In the rows, 128 means zero.
One turn sends every row of this set to another row. A few are shown first. Where does it send the rows asked after them?
fus: [138 122 117 145 161 122 113 126 143 142 159 145]
bibe: [113 139 142 139 120 131  86 135 101  94 123 105]
Sasig: [125 125 102 104 102 134 129 130 109 106 116  89]
fuv: [112 119 132 135 128 128 134 136 125 150 118 173]
Vadip: [116 116 144  97 115 120 114 143 132  92 104 113]
fif: [118 127 128 140 124 122 156 138 120 126 175 101]
demu: [149 126 141 113 115 144  74 125 112 105 141 133]
Mugem: [149 127 121 129  95 120 169 126 133 122 128 110]
Tazu: [117 120 159 122 121 129 116 143 163  88 136 130]
Kor: [138 145 155 132 132 158 111 108 131 109  97 117]
mebo: [110 116 146 104 106 127 157 138 123 126 110 104]
Vapen: [131 123 125 137 159 133  76 126 119 132 121 136]
baguf: [120 137 137 151 114 164 123 129 156 100 160 122]
Reg: [127 135 117 124 112 140  90 130 137  75 129 113]
Dulap: [112 114 132 132 113 138 132 141 116 136  99 165]
Foz: [145 121  86 141 122 122  98 128 151 130 152 121]
mor: [135 115 142 122 160 170 120 137 149 126 130 110]
nefib: [125 126 135 133 149 131  99 126 123 116 157  82]
zogaz: [113 126 143 150 140 144 103 150 131 108 167 112]
tup: [121 122 127 135 108 120 143 132 129 125 115 176]
Rav: [152 118 117 106 147 127 153 129 150 122 144 107]
lotul: [137 113 142 135 128 161  94 154 143 100 115 116]
peb: [112 114 119 118 133 119 128 142 116 149 111 163]
Beli: [123 106 114 123 124 118 132 150 140 119 125 172]
limi: [111 122 160 128 112 137 160 136 155 119 141 123]
mis: [118 125 118 132 105 158 162 131 128 132 148  98]
Rigit: [119 118 118 118 133 111 115 138 124 130 114 172]
Fori: [119 138 143 138 137 137 105 113 107 122 136  79]
lud: [155 147 127 114 121 113 144  99 134 103 111 116]
Varez: [141 131 137 129  98 136 119 126 113 104  85 109]
Rovel: [132 137 120 134 134 117 111 106  94 146 100 129]
lebal: [145 121 148 129 120 155 110 127 133 127 177 140]
tuki: [129 136 108 156 101 149 108 111 119 154 115 113]
vit: [133 137 130 136 140 114 124 114 129 116 171  87]
nas: [139 135 114 143 136 108 147 105 120 155 141 135]
Gep: [120 141 124 129 106 106 138 123  89 113 131  95]
dinuk: [126 146 139 142 124 119 125  98 111 122 149  84]
rebo: [116  99 120 120 127 136 121 156 126 127 110 163]
pog: [145 106 128 138 126 142 144 154 163 116 158 119]
guros: [131 114  94 137 124 146  86 135 128 146 123 109]
Doko: [147 122 134 113 104 142 147 119 111 150 164 125]
Sav: [144 142 101 160 102 122 120 103 142 138 142 125]
Nuze: [148 128 127  96  98 130 115 116  88 128 128 119]
bak: [118 125 130 134 130 117 121 135 133 128 122 180]

Gep goes to bibe
Rav goes to lud
Sav goes to tuki
Now these:
lotul goes to pog
limi goes to mebo
Reg goes to baguf
demu goes to lebal
bak goes to fuv
nas goes to Rovel
tup goes to Dulap
Fori goes to nefib

One turn sends every row of this set to another row. A few are shown first. Where does it send the rows asked after them?
lil: [126 140 125 104 164 106  96 142 113 134 112 153 143 154 160 166  75 137
 125 124  94 121 105 128 126 149 131 133]
Nad: [132 133 117  74 139  99 182 140 137  97 105 142 127 124 116 137  99 132
 158 133 130  89 102 145 151 154 102 147]
bolu: [152 123 124 114 102 122 110 152 121 148 124 178 124 121 121 154  85 144
 135 147 125 153  93 120 187 142 137 112]
lub: [110 130 154  74  89 104 139 158 164 132 118 159 135 137 171  93  99 135
 121 149 102 126 106 126 134 107 149 111]
Veg: [140 116 133  93 126  83 187 125 135 112  82 142 135 135 129 157 102 136
 158 150 124  95 106 140 165 159 119 146]
Deg: [ 88 110 119  63 136 124 163 134 115 128 122 187 106 127 135  86 120 154
 135 164  99 124 127 142 142 127 121 136]
Raza: [137 133 121  79 132 106 183 121 134 103  98 142 147 120 135 144 109 133
 149 125 111 100 109 151 145 163 112 151]
ros: [144 119 134 111 104 114 102 151 113 158 118 162 127 128 112 142  96 139
 126 155 140 136  80 111 182 148 123 101]
giki: [ 79 126 143  69 156 114 159 130 114 143 108 182 110 149 137 104 101 151
 125 163 105 126 128 147 142 108 137 126]
Kem: [126 127 111 125 115 104 105 147 155 138 127 133 111 129 149 113 147 119
 159 151 117 152 122 147 169 105 101 118]
dolon: [130 138 118 102 167 109 103 137 112 113 113 167 138 154 172 175  85 141
 151 134  97 133 118 135 142 154 132 138]
Lapu: [110 143 173  88 110  88 167 149 160 117 106 139 137 140 183 106 115 128
 140 157 122 104  89 118 147 144 132 111]
puze: [114 123 117 110 120  79 126 153 152 145 107 114 113 138 145 116 155 123
 165 146 122 142 127 158 158 112 107 122]
zupes: [ 80 122 113  74 148 117 154 135 123 138 132 186  91 131 129  93 107 149
 133 153 118 114 124 139 137 108 116 130]
Dasa: [124 134 116  96 155  87  93 156 110 133 113 152 133 169 169 174  91 142
 144 134 105 135 133 149 137 141 143 124]
Mipu: [126 117 110 111 118 106 101 145 136 147 127 129 105 136 148 104 159 127
 157 162 133 131 128 155 153 115 104 115]
mafu: [147 116 147  80  88  96 120 158 142 117 109 181 142 144 172 140 119 154
 150 174 131 115  94 114 140 153 168 122]
fitu: [132 129 131  84  70  92 121 164 150 140 124 149 135 131 193 122 124 142
 158 140 123 139 116 138 128 132 158 120]
nik: [122 118 109 109 118  96 106 141 148 139 137 129 100 132 132 128 151 126
 155 143 144 140 122 150 141 109  98 115]
fovi: [148 110 132 105 117 118 106 155 122 155 121 165 111 119 104 150  89 156
 133 144 148 141  84 108 163 142 134 119]
koriv: [130 145 117  85 181 108  96 149 120 122 116 151 132 152 157 168  87 142
 139 122 122 119 113 138 125 147 133 135]
Folit: [ 80 131 135  84 149 129 158 131 119 131 124 182 101 132 141  88 114 142
 143 161 100 135 121 142 158 112 118 125]
bosev: [139 134 133  91 141 115 181 114 131  94  96 152 135 129 135 140 106 130
 168 150 115 101 108 147 163 152 106 146]
Vuzun: [133 151 173  82 121 101 131 152 128 114 115 157 133 168 183 129 104 147
 151 174 119  97 109 132 121 146 152 113]
Lunez: [142 113 125  99 101 105 126 161 130 160 106 178 121 127 108 139  94 156
 116 159 129 144  98 121 191 130 147 111]

Deg goes to ros
puze goes to Dasa
Now these:
nik goes to koriv
dolon goes to Folit
Lapu goes to fitu

One turn sends every row of this set to another row. A few are shown first. Where does it send the rows asked after them?
led: [102 139 123  95 105 142  87 110 133 137 152 156]
lonag: [109 148  99 119 137 120 140 130  99 122 131 168]
veb: [158 115 108 126 147 114 130 108 127 128 176 142]
Kas: [132 167 107 152 109 102 134 123 125 128 147 134]
rin: [131 165  99 117 107 146 140  87 121 175 145 137]
zuvur: [106 107 140 129 137 154 133 105 107 146 165 117]
teroz: [100 139 140  91 138 143 158 124 130 138 140 114]
bol: [139 120 119 116 139 156 120  97 148 110 125 111]
dasag: [110 139 101  85 151 146 138  85 130 132 123 117]
zitil: [115 120  86 119 103 139 114 127 119 167 116 156]
botes: [105 125 116 159 151 142 100 103 116 150 131 121]
Roli: [113 124  93  80 117 131 115 110  97 133 118 112]
dup: [132 127 160 106 120 146 117  93 122 136 153 110]
beda: [101 115 125 122  95 153  99 117 131 164 153 133]
Lam: [134 148 124  76 136  93 121 108 113 132 137 145]
Bog: [ 95 122  97 145 136 131 116 102 126 179 148 149]
tonob: [134 168 122 152 107 125 126 114 138 118 131 135]
luper: [112 158 132  91 126  97 123 108 102 131 119 141]
lin: [150 107 119 140 104 125 111 117 151 147 123 122]
Vugu: [149 112 115 121 130 123 123 135 120 173 122 160]
nezu: [167 131 100 135 108 116 117 119 114 130 149 111]
keden: [ 98 158 127 115 136 143 156 124 134 132 154 110]
zavu: [121 156 142 136 125  92 121  92 108 150 154 140]
Tabig: [111 124  90  95 131 126 110 132 124 157 159  95]
Bes: [125 109 116 124 140 162 126 122 126 110 164 144]
doke: [111 128 100 103 109 149 121  92  93 178 148 134]
natug: [103 150 131  98 117 108 139 135 149 148 117 137]
gefaz: [121 108  93 112 118 118  94 103 134 178 140 114]
pani: [140 124 122 109 141 137 102 108 134 103 113 124]
Kugo: [152 127 116 118 156 120 150 117 117 142 175 129]
gupu: [ 84 151 105 124 104 128 134 130 135 135 140 161]
nor: [139 120 128 118 133 112 118 114 174 143 159 117]
nem: [129 139  99 118 133  97 133  74 125 166 156 150]
sef: [129 147 123  97 107 146 143 126  87 132 127 117]
molag: [123 149  81 135 151  99 126  98 146 134 139 139]

Roli goes to nem
Kas goes to bol
Now these:
Kugo goes to keden
Bes goes to natug
doke goes to Bog
molag goes to dup
led goes to Vugu

One turn sends every row of this set to another row. A few are shown first. Where does it send the rows asked after them?
nesu: [140 152  98 145  94 108 123 150  71  92 142 136 144]
Fabin: [107 129  78 127 128  78 103 125 140 132 115 148 146]
Befel: [118 154  96 137 123 135  87 123 138 144 133  92 146]
dofof: [109 128  86 115 128 141 123  98 145 144 137 126 143]
Detom: [142 159 103 138 108 152 108 130  97 118 158  92 145]
zud: [119 153 105 124 118 132  87 125 141 143 136  90 141]
pekam: [121 126  94 100 112 148 139  95 100 123 156 119 144]
garan: [115 155 101 125 116 129  84 121 122 140 135  81 151]
Vupef: [130 161  96 152 110  91  82 162 114 114 122 115 144]
fabav: [109 126  83 137 128  77 104 126 135 129 111 150 149]
vozo: [151 147  94 138 102 103 123 145  69  93 152 136 145]
Vezin: [100 129  89 104 124 130 113  96 137 144 132 113 146]
Dise: [124 117  83 116 111 107 147 122 108 104 139 172 136]
tavef: [149 148  99 140  97 111 125 150  74  89 149 136 139]
larip: [133 132 102 103 108 154 139 108 106 120 162 123 134]
Miru: [106 130  81 128 124  86 105 130 148 129 113 152 141]
Pemo: [133 132  93 116 113 157 145 104 104 118 162 127 140]
pudig: [120 161  95 154 108  88  85 157 110 117 116 121 146]
muzik: [135 151 105 122 103 146 113 120  85 117 157  89 148]
gelov: [118 122  84 122 107 106 149 122  98 103 135 172 141]
Zar: [127 114  83 123 118  95 143 116 100 106 136 171 144]
gubu: [111 128  95 102 123 138 121 102 146 144 140 123 136]
pode: [132 159  93 151 114  83  80 155 108 119 126 113 149]
tati: [ 98 131  82 131 119  85 111 129 138 128 108 155 144]
mize: [133 153  97 158 114  82  83 152 105 115 123 119 150]
tis: [127 118  79 115 117 100 146 118 101 108 141 170 142]
ses: [143 157 112 125 104 147 107 131 100 121 157  90 139]
lumi: [148 142  97 145 104 100 123 143  69  92 147 139 147]

garan goes to muzik
Pemo goes to dofof
Now these:
ses goes to larip
vozo goes to tis
gelov goes to tati
Vupef goes to tavef
lumi goes to Zar

